In the rows, zero is written as 128.
These are runs of 6 systems, one row a step. Runs of the same system follow the same rule from any start.
q_717, seq 1 (8 x 18):
[[130  87 126 151 112 197 127 125 145 165 163 111  98 145 103 131 122 127]
 [154 146  89 109 122 106 150 101 142 129 101  96 123 112 187  97 134  96]
 [125  98 167 116 122 105 100 125 126 138 104 183 158 116 126 148 176 154]
 [122 160 136 157 140 130 138 147 116  59 181 134 106 150 128 147 112 122]
 [106 145 113 111 137 115 131 136 112 170  87  93 143 120  85 110  72 145]
 [152  71 126 143 113 188 123 126 153 162 154 127 104 137 131 130 159 118]
 [139 166 109 109 123  81 144  94 131 105 112 121 129 116 190 108 136  96]
 [113 103 169 122 135 116 103 146 119 127 103 174 162 117  96 156 150 176]]
q_860, seq 2:
[[132 123 104 127 149 154 142 166 124 109 105  91 152 127 106 135  98 173]
 [145  90 135 166 121 154 109  94 126 144 130 124  82 135 151 138 117 113]
 [112 149 124 108 136 110 138 110 130 127  73 107 146  97 120 109  94 153]
 [158  83 121 150 137 173 123 149 131 111 129 126 129 142 138 155 145 158]
 [110 145 151 147 124 103 114  82 116 118 112 129  93 111 144 126  86 115]
 [125 120 107 115 139 153 143 171 130 130 108  97 158 122  97 126 109 168]
 [153  97 133 162 125 153 114  89 131 134 136 131  83 142 157 137 134 107]
 [103 153 128 104 128  91 133 118 121 129  78 113 152  96 125 115  94 151]]
q_717, seq 3:
[[ 83 145 118  66  74 120 153 154 171 178 159 116 159  82 108  80 149 105]
 [110 109 167 118  98 145 132 146 192 103 149 155 111  46 132 100 155 111]
 [110 188 136  82 129  99 158 158 159 101 155 146 149 107  97  86 158  99]
 [ 66 122 154 109  84 136 128 167 151 140 159 132 143  75  92 121 110 146]
 [135 140 131 122 136 157 155 154 178 113 149 118  95  92 101  79 132  88]
 [ 96 144 120  72  87 107 145 126 154 166 137 127 164 101 128  98 153 119]
 [116 103 167 134 113 142 121 156 165  93 147 156 116  68 131 125 147 126]
 [115 190 127 101 140 104 155 143 141 108 149 133 135 130  95  94 132  99]]
q_566, seq 4, 8 rows:
[[142  98 105 116 120 172 145 150 150 119 138 115 157 133 139 136 161 160]
 [133 104 158 157 132 131 103 101 128 156 114 140  84 116 117 122 110 103]
 [117 160 134  96 140 117 146 130 133 115 128 150 169 146  95 121 159 147]
 [130 107 121 153 112 175 134 137 145 118 167 105  97 124 138 132 113 122]
 [120 142 147 109 118  86 118 102 131 160 112 153 127 112 127 104 144  94]
 [142 104 111 119 130 163 140 157 139 113 133 125 161 138 127 143 158 166]
 [131 118 151 158 132 137 111  93 125 144 121 131  79 127 118 121  99 102]
 [111 161 136  92 132 105 144 139 133 117 130 147 168 130 102 116 152 138]]
q_966, seq 5, 8 rows:
[[ 65  96 157 141  53 121 102 130 142 149 150 119  94  41 163 133  75 119]
 [175 149 164 117 175 142 147  88 176 100 118 182 110 141  93  82 207  90]
 [ 80 118  97  86  58 104 124 174 109 191 185 121 186 138 144 153 147 137]
 [122 108 204 167 135 114  97  85 145  72  94 178  83  63 151 136 123 132]
 [126 184 113  89 148 128 164 169 137 126 181 142 164 180  58 102 170 108]
 [ 77  88 134 129  53 131 110 129 143 161 140 102 112  53 175 134  87 133]
 [183 138 167 136 180 131 130  92 155  97 111 185 103 146 107 103 195  93]
 [ 77 139  96  84  74 104 134 168 103 175 173 116 193 150 126 150 134 150]]
q_464, seq 6:
[[141 196 105 115 152  94 149  89 124 164 118 101  96 155 104  71  99  53]
 [ 86  83 124 112  88 188 140 160 155 116 131 105 174  85 126 151 120 217]
 [197 110 127 174 165 102  94 115  91 136 130 158  81 186 163 150 157  65]
 [ 73 188 108  59 105  96 165 117 145 144  97  93 176  87 109  83  98 149]
 [136  69 174 184 137 175  94 152 117  82 160 174 115 145 121 195 147 173]
 [152 188  91 122 146  88 148  91 122 163 119  92  84 147 134  71  96  38]
 [ 89  82 129  96  94 179 137 164 157 126 112 116 193  80 111 145 134 227]
 [186 120 135 181 157  98  94 104  84 119 155 167  80 199 169 162 159  64]]
q_566, seq 7:
[[128 118 105 162 122 147 124 125  99 109 151 100 112 160 156 164  89 144]
 [114 162 134 114 132  76 127 112 122 126  91 122 122  93 137 104  94 108]
 [139 117  97 123 127 120 127 186 107 114 144 118 163 147 148 158 139 149]
 [132 121 126 153 125 125 118  79 115 137 100 105  95 124 160 131  87 121]
 [120 153 131 104 150  85 128 169 114 114 101 140 166 115 103 126 127 143]
 [136 118 103 159 122 152 131 129 111 108 161 103 110 161 161 158 109 134]
 [110 153 135 111 122  85 125 105 128 146  88 120 123  92 131 100  99 110]
 [141 113 109 125 133 125 126 186 114 103 141 132 164 142 140 159 150 153]]
q_201, seq 8 (8 x 18):
[[ 98 162 129 124 140 138 154 130 125  40 117 111 158 116 127 147  93 198]
 [157 100 133 180 139 110  89 169 102 143 148 133  72 132 143 146 106  69]
 [ 97 138 146 117 131 142 136  63 132 147  71 110 133 114  91 110  83 174]
 [149 108 108 156 134 170 138 187 139  67 168 108 114 123 154 150 126 138]
 [145  99 139 143 132  90  90  89 103 180  67 140 110 123 152 134 118 113]
 [ 94 161 137 119 141 140 150 147 132  61 126 121 157 115  94 137 100 187]
 [158 104 128 176 128 126 103 142 112 140 162 129  67 143 153 139 117  67]
 [104 131 131 105 127 132 137  84 135 161  61 103 148 102 102 105  95 170]]
q_201, seq 9, 8 rows:
[[124 160 176 177 160 138 113  49  99 131 159 167  66 205  72 137 110  95]
 [ 87 141  71 102  81 153 164 135 150 160 130  33 125  81 143  89  50 131]
 [189  41 153 150 156 196 112 165 172 115 107 163 122 108 120 137 196 150]
 [135 156 100 127 126  67 121  52  70 114  89 122 155 175 210 166 120 153]
 [ 80 153 165 121 133  82 114 232 127 101 141 149 139  59  70 122  92 125]
 [156 136 146 176 156 178 130  52 129 139 162 138  53 202  92 119 125  81]
 [ 99 113  66  88  77 144 153 134 142 176  95  42 162  80 164 107  78 162]
 [177  70 174 150 163 159 107 173 158  67 120 194 134 107 129 153 207 151]]
q_966, seq 10:
[[ 72 150 122  98  92  77 115 124  91 201 124 115 155 134 105 130  87 131]
 [143  93 159 154 140 188 134 112 170  54 113 138 110  89 143 136 140 170]
 [144 172 100 118 142  81 130 167 100 161 171 129 121 178 109 113 138  54]
 [ 83  96 142 109  86 150 124  82 146 152  82 109 149  74 141 129 101 192]
 [190 120 135 163 172 143 124 159 131  72 161 164  98 163 136 142 180  91]
 [ 66 175 110  84  92  69 131 117  96 190 123 105 164 131 110 116  84 129]
 [152  69 159 160 138 202 126 128 175  68 108 136 105  79 139 138 141 173]
 [144 185 100 120 141  73 134 143  95 159 178 136 118 197 116 113 142  45]]
q_464, seq 11, 8 rows:
[[143  85 130 156 132 122  96 189 104 118 129 135 129 120 143 167 122 138]
 [132 157 131 114 140 108 133  67 123 158 104 135 122 152 115 104 132 105]
 [103 132 122 123 115 146 143 162 137  81 146 113 152 107 135 144 115 168]
 [150 105 140 159 144 122  98 124 109 158 120 140  93 147 117 134 121  97]
 [117 155 104  94 117 135 161 102 147 123 117 102 152 124 137 104 130 141]
 [131  95 137 150 127 125 103 169 108 118 136 142 133 127 139 165 129 145]
 [134 156 132 123 141 107 132  82 125 145 110 131 112 142 121 103 121  99]
 [107 127 120 118 117 151 143 158 141 102 140 112 151 111 122 134 118 165]]
q_860, seq 12 (8 x 18):
[[127 144 154 142 137  86 115  75 122 109  78 135  96  92 159 116  96 112]
 [120 118 114 122 144 156 137 170 119 112 110 108 173 138  95 152 111 199]
 [142  99 139 177 117 158 113  98 135 121 155 122  61 127 161 135 112  94]
 [110 158 116 100 142  92 135 119 115 152  63 100 152 109 103 104  80 145]
 [157  67 120 142 125 198 130 140 150 120 140 127 133 140 142 151 169 163]
 [120 157 154 147 131  75 111  75 110 105 100 136  87 105 162 121  89  99]
 [111 117 113 110 137 157 140 187 123 130 114 106 179 131  78 141 111 193]
 [159 101 132 174 121 164 119  87 140 125 159 127  60 141 166 130 133  85]]

Which system made each of these runs?
seq 13 (2 x 18):
[[100 158 120 111 115 139 147 119 118 139 176 130 153 181  97 134 140 139]
 [119 100 120 144 113 135 118 152 135 127 110  92 109  74 153 130  80 137]]

q_717
seq 14, 2 rows:
[[165 150  94 111 154  42 116 145  76 123  83 136 169 160 176 146 147 118]
 [ 58 171 176 116 125  95 119  99 101 109 113 154 156 126  77 146  89 181]]

q_464
seq 15:
[[138  85 127 111  98  83  97 182 147 207 107 129 113  52 151  97 137  62]
 [135 152 154 111 170 169 155  72 143  90 107 162 166 183  71 128 176 191]]

q_201
seq 16 (2 x 18):
[[156  90 106 116 110 137 132 147 145 114 120 125 153 108 189 139 173 141]
 [127 132 158 148 145  84  93 127  87 147 124 166 118 154 106 149 123 111]]

q_966
seq 17 (2 x 18):
[[156  79 162 133 141 116  96 151 130 129 104 183 144 112 131 148 185 138]
 [107 195 132 107 121  88 146 100 125 119 170 145 123 152 123 106 140  80]]

q_464
seq 18 (2 x 18):
[[181 101 105 156 158 126 110 215 112 139 147 126 106 148 120 135 137  79]
 [ 87 152 148 109  99 120 130  41 127 180 133 139 121 151 104 112 124 120]]

q_860
seq 19:
[[ 79 106 137  97  74 172 146  90 158 128 140 128 172 106 137 139 149 201]
 [185 102 155 165 169 133 112 154 152 108 120 154  70 104 126 110 150  71]]

q_566
seq 20, 2 rows:
[[186  97 123 125 159  92 110 160 128 107  61 144 143  89 177 131 163 122]
 [103 161 165 137 129  97 113  98  95 119 172 182 132 186 103 157 149 122]]

q_717
seq 21, 2 rows:
[[111 102 122 140  84 152 112 135 101 178 228 151 132 207 122 172 166 116]
 [114 159 133  77  99  92 149  76 175 144  93 126 128  57 162  63 144  89]]

q_201
seq 22, 2 rows:
[[126 122 120 148 131 171 143 148 118  34 166 129 154 160 156 188 140 199]
 [121 175 125 142 152  63 116 174 101 131 117 107  91 102 107 101  54  65]]

q_966
seq 23 (2 x 18):
[[179 123 116 165 190 176 136 122 122 111 109 113  98 179  89 128 114 132]
 [125 147  61 114 110 113 146 126  97 159 125  63 144 156 166 129  87 125]]

q_966
seq 24:
[[115 118 142 131 113  65  91 148  88 134 117 154 144 117 159 162 125 129]
 [105 140 158 129 139 167 142 145 154 100 159 142 121 123  65 117 124 142]]

q_860
seq 25:
[[ 95 217 105 121 118  51 143 129  85  69 175 123 135 153 174 140  97  96]
 [ 96  99 187 146 148 153 104 141 141 135  70 133 112  65  48 123  68 175]]

q_464
seq 26 (2 x 18):
[[ 99 124  94 112  79 156 146 151 123 132 201 109 162 161 149 156 144 149]
 [152 117 152 111 125  91 114 120 157 148 100 164 114  81 151  94 175  75]]

q_201
seq 27, 2 rows:
[[127 128 152 105 141  85 109 157 133 170  95 156 138  95  87 101 142 101]
 [100 113 146 134  95 175 134  99 143 118 181 143 130 149 127 149 150 158]]

q_966
seq 28 (2 x 18):
[[159 129 146 135 160 110 120  75 130 126  64 141 109 124 134 111 132 119]
 [100 141 107 128 123 133 135 168 103 107 147 101 157 145 116 156  93 171]]

q_201
seq 29 (2 x 18):
[[126 178 111 124 133  73 138 143 112  87 137 120 124 121 162 121 107  94]
 [127 115  78 113 101 114 130 154 112 157 123  86 152 126 170 137 113 135]]

q_566
seq 30, 2 rows:
[[165  91 148 151 182 155 110 173 123 114 102 154 137 147  79 149 150 161]
 [112 168  91 140 107 115 139 107  94 143 185  96 105 185 150 135  95  87]]

q_717
seq 31:
[[129  73 112 126  88 164 119  99 130 188 132 114 137 143 150 145 144 148]
 [173 128 128 146 148 107 125 110 133  80 107 138 101 115 190 127 146  98]]

q_717
